Each row has a name. Each question is about the rows just above it.

Z403: [ 22.1, -51.0, -10.5, -14.9,  -7.3,   7.5,  -9.7,  11.8,  22.7,  -3.8,
  -3.7]
Z450: [  6.8, -63.0,  -5.4,  21.0,  -3.8,   9.3,   5.5,  28.6,  -9.2, -38.4,
  87.8]
Z493: [-32.3,  14.2, -23.3,  -5.5, -15.1,  34.2, -12.9,   8.8, -10.2, -10.0,
   6.2]
Z230: [ -7.3,  11.4,  -2.4, -12.0, -15.4,  61.8,  24.0, -24.2,  10.2,  33.4,
 -60.9]
Z438: [ 13.7,  41.7,  13.6,  14.0,  16.8, -23.0,  -5.4,  -1.1,  28.9,  10.8,
 -49.7]
Z696: [ -5.8,  24.7, -14.0,  -4.1,  15.4,  -9.7,  -3.8,   0.6,  38.4,   5.6,
 -34.9]
Z173: [ 22.1, -51.0, -10.5, -14.9,  -7.3,   7.5,  -9.7,  -6.4, -27.7, -28.1,
  41.0]
Z157: [ -9.2, -16.5,  -8.7,  -0.8, -11.1,   2.4,   4.4,  16.3, -29.5, -24.4,
  38.1]
Z398: [ 14.2,  13.0,  -3.0,   3.3,  27.9, -19.4,   2.9,  -8.5,  43.8,  15.4,
 -55.4]
How many entries does [ -7.3,  11.4,  -2.4, -12.0, -15.4,  61.8,  24.0, -24.2] have?	8
Number of entries in [ -7.3,  11.4,  -2.4, -12.0]:	4
Count the entries of [ -9.2, -16.5,  -8.7,  -0.8, -11.1,   2.4,   4.4,  16.3]:	8

